[[-33  23 -35 -35 -39  33  13  17  24 -35 -27 -31  39  30]
 [-24   1 -31 -20 -23  -5 -29 -34   7 -35 -23 -41 -13 -13]
 [  6  -4  -5   2  -3  -5   4  -7   6   9  -7  -6 -14 -16]
 [ 13  -7 -14 -18  22   0 -16   2 -34 -18   2 -18 -14   7]
 [-16  -9   2  -9  -9   6  21  12 -13   3   3   6  21  17]
 [ 10 -12  -6 -29   7 -17   4 -19 -35 -16  -4  -9 -23 -13]
 [-11  25 -17  13   5   7 -38   0  31 -16  11 -22 -11 -11]
 [  3   7   0  11 -11  13 -30  -3   6 -12  -6  -2  -1  -4]
 [-26 -19 -25  -9  -7   7 -24 -12  26 -13  -9 -20  -7  16]
 [ 23  36  13  23   7   1  15  21 -12   9  14   4  -1   8]
 [-21  19 -29 -22   9   5  42  31   3 -19 -20 -31  21  20]] value 21

[[ 27  14   6   8  -2  11  13  16   5   8  17 -10 -14]
 [-10 -20  13 -24  13  11 -19 -10  13  15   1 -28 -13]
 [-13 -12  34  -5   6  28 -15 -12  -4 -10   5 -19 -27]
 [  2   7  -9   4  12  -9 -21  -2   4  -1   5 -16   4]
 [ 27  24  -8   6   9   1  22  28   3  13 -10   8  -1]] value 8

[[-12  21  17 -19  -9   8   2]
 [ -2 -11   3  12  -4 -12  -9]
 [ -8  17  24 -11  -2   5   4]
 [  0   0  13   8  13 -18   0]
 [-17   6   5  -5  -5 -24  10]
 [  3  31  25 -16   2   0   4]
 [ -7  20   3 -15   3   8  10]
 [  5   3  18  -2  -6   0   6]
 [ 20 -26 -33  28  17   9 -13]
 [  4 -27 -32  21   0  -9  -5]
 [  8  12  17 -20   1  -4   1]
 [ -8   1   6  12  -4 -30   9]] value -30

[[ 31  23   9   5  28 -18  -1 -31 -23]
 [ 22  14  13  28   8  21  -4  27  -5]
 [-32  10 -16 -18  22  25 -25  24   2]
 [ 16 -35 -14  32 -30 -14 -18   5 -26]
 [-20  26  12  13   3  12  29  34  10]
 [ 28  14  21  30 -20 -18 -17  36  14]
 [  7 -16   3  31  -2  19 -34 -34   4]
 [-32  33  26  28 -35 -33 -32  19 -17]
 [ 31  13  20 -26  18 -21   9 -32 -27]
 [ 29  23  30  -6  24 -31 -11  26  11]] value 26

[[ -7 -15 -15 -21  -7   7   2   2  -2  -1  -5  -5  -8  12]
 [ 15  13  10  18   4  -2  13 -12 -18  -5   4  12  -5 -11]
 [  0   3  -5  -1   7   8  -5 -12 -35   5   1  12 -17   2]
 [  7   9 -11  -2   3  15   3   4  -7   2   3  14  -1   1]
 [-12 -13 -15 -17   2  -2 -15   5   3  -1   2   2  -1  26]
 [-12   0  12  -3   4 -18  -5  -2 -11   0   6   1   1  -3]
 [ 10   6 -13  -3 -13  17   4  -1  -2   3   5   2  -7  -2]] value -7
---
[[334 633 517 706]
 [276 816 517 627]
 [711 215 517 170]] value 334

[175  70  51 252 151 166] value 175

[[9515 2445 3263 3294 4264 5237 4146]
 [3709 1058 3125 3960 3308 2721 4322]
 [2558 3144 3453 4550 3163 5553 3724]] value 9515

[[8 5 7 2 2 5 5]
 [5 5 4 3 4 3 5]
 [1 6 5 6 5 2 4]] value 8

[-31 -15  37  20] value -31

[[69 21 10 74]
 [31 83 79 83]
 [42 67 83 22]] value 69

[[84 52 60 87 41 50  8]
 [73 56 52 83 30 64  6]] value 84

[7739 2410 9948 4282] value 7739
---
Q: (0.17, 0.08, 0.03, -0.11, 0.07)
A: 0.03
Q: (1.42, -1.48, -0.49, -0.01)
A: -1.48
Q: (-0.117, 0.187, -0.047, 0.163, -0.105)
A: -0.047
Q: (-0.060, 0.064, 0.171, -0.112, -0.151, 0.158, 0.022)
A: -0.151
Q: (7.789, 1.991, -0.873, -12.518, 7.110, 10.539)
A: -12.518
Q: (-10.286, 16.114, -16.911, 11.110)
A: 16.114
Q: (-0.110, -0.116, 0.125, -0.089)
A: -0.116
Q: (0.203, -1.909, 0.850, -0.074, 1.095, -1.211, 0.655)
A: 1.095
Q: (82.2, -132.3, -18.7, 138.9, 193.8, 26.1)
A: 138.9
Q: (57.7, 94.2, -18.5, -126.8)
A: 94.2
---
((-501, 447, 400, -32, -88), (728, 311, 245, -74, -56)) Answer: -501
((4, 197, 369, -67, 126, -53, 45), (-490, 519, 430, 234, -846, -350, 49)) Answer: 4
((9217, 9454, 5837, 3990, 4099, 2635), (4746, 6193, 6509, 9959, 4163, 4304)) Answer: 9217
((174, -254, 572, 393, 672, -118, 317), (288, -6, -96, 314, 151, -560, -672)) Answer: 174
((-499, -481, -337, 71, 141, -240, 648), (-525, 213, -337, 71, 141, -240, 182)) Answer: -499
((211, 138, 141, 178, 202, 186, 203), (232, 188, 226, 48, 176, 174, 254)) Answer: 211
((224, 130, 224, 162), (2, 141, 110, 126)) Answer: 224
---
[9152 7607 1155 9751 1248 3102 2863] value 9751, 9152
[639 366 764 177 450  51] value 764, 639
[7339 8506 3084 1613] value 8506, 7339
[8239 2055 8686 7668 8076 8099 4819] value 8686, 8239
[-24   6 -44  45 -17] value 45, 6
[ 58 220 127 195 167  28  54] value 220, 195
[-18 -28 -35   4 -44  27] value 27, 4
[53 98 23  4  6 29] value 98, 53
[ 63  80 156 198  40  67] value 198, 156
---
array([[ 10, -16,  10,   5,  12, -16, -43],
       [ 14,  26, -17,  13,  -6, -17,  23],
       [ 22,  -1,  24,  12, -20,   8,  17]]) gives -17

array([[  5,  15,   6,  34, -19,  38,  17],
       [  5, -11, -24, -11,  18,  -5, -23]]) gives -24

array([[ 19, -13,   0,  -7,  24,  34],
       [-10,   9, -13,   8,  23,  16],
       [  1,   2,   7,  -1, -18, -29]]) gives -13

array([[ -6, -38,  -7, -18],
       [ -7,  -3,  -5, -27]]) gives -5

array([[  8,  12, -35,  16,  -4,  22,  20],
       [  0, -19, -20,  -6, -27,  14, -13]]) gives -20

array([[-28,  28,  11,  25,  29],
       [-33,  28,  -6,  12,   7]]) gives -6

array([[  5, -21,   6,  22,  20,  -8, -11],
       [  6,  22,  -6,  -6, -21,   3,   9],
       [-16,  18,  -7, -37, -18,  15,  11]]) gives -6

array([[ 13,  29,  -2,  16,  -1,  -8],
       [ 14,  23,  40,  29, -12,  -8]]) gives 40

array([[  5,  19, -18,  14],
       [  0,   1,   1,   4],
       [ -3,   7, -45, -17]]) gives 1

array([[ 16,   8,  -8,  44,  -5],
       [-21,  16,  -1, -13, -33]]) gives -1
---
array([-0.52,  0.49, -0.94, -1.21, -2.03, -0.89,  1.53]) ans = 1.53
array([  7.855, -10.900,  19.201,  13.961, -17.094,  -1.305]) ans = -1.305
array([ 0.96, -0.51, -1.84,  0.73,  0.86]) ans = 0.86
array([ 11.29, -16.94,   7.38, -16.06, -10.01]) ans = -10.01
array([-0.3,  1.9,  0.8,  0.9,  0.9, -1.4,  0.9]) ans = 0.9
array([ 160.5,   36.4, -191.5,   54.9,  -32.8,   76.8,  135.4]) ans = 135.4
array([-1.28, -0.03,  0.04,  0.98]) ans = 0.98
---
[-15 -29   4 -33  -7] | -29

[[36 -4  1  0]
 [45 -3 -3 -3]
 [-4 33 17 14]] | 33

[[44 -8  5 33  6]
 [ 1 -3  9 10  7]] | -3

[ -5  39  12  15 -40 -19   3] | 39

[[ 29 -44  13 -45  -6 -34  -3]
 [ 12 -25 -13 -17 -32 -15 -38]] | -25

[[ 22  -2  -9  -1  27  -8]
 [-30 -17 -13 -35   2 -39]] | -17

[ 37  13  17 -12  24   9] | 13

[  0   2 -26 -37  -4   7] | 2
---
Input: (1, 7, 55, 43, 79, 80, 62)
Output: 1
Input: (7438, 2001, 2818, 8186, 5732, 4639, 3558)
Output: 7438
Input: (31, -32, -28, 45, 46)
Output: 31
Input: (660, 886, 710, 732, 621, 124, 572)
Output: 660
Input: (7, 5, 2, 1, 4)
Output: 7
Input: (79, 51, 93, 16, 3)
Output: 79
Input: (69, 227, 153, 54, 97)
Output: 69
Input: (-55, -852, 467, -964, 664)
Output: -55
Input: (2047, 1602, 2493, 9535)
Output: 2047
Input: (53, 86, 5, 58, 80)
Output: 53
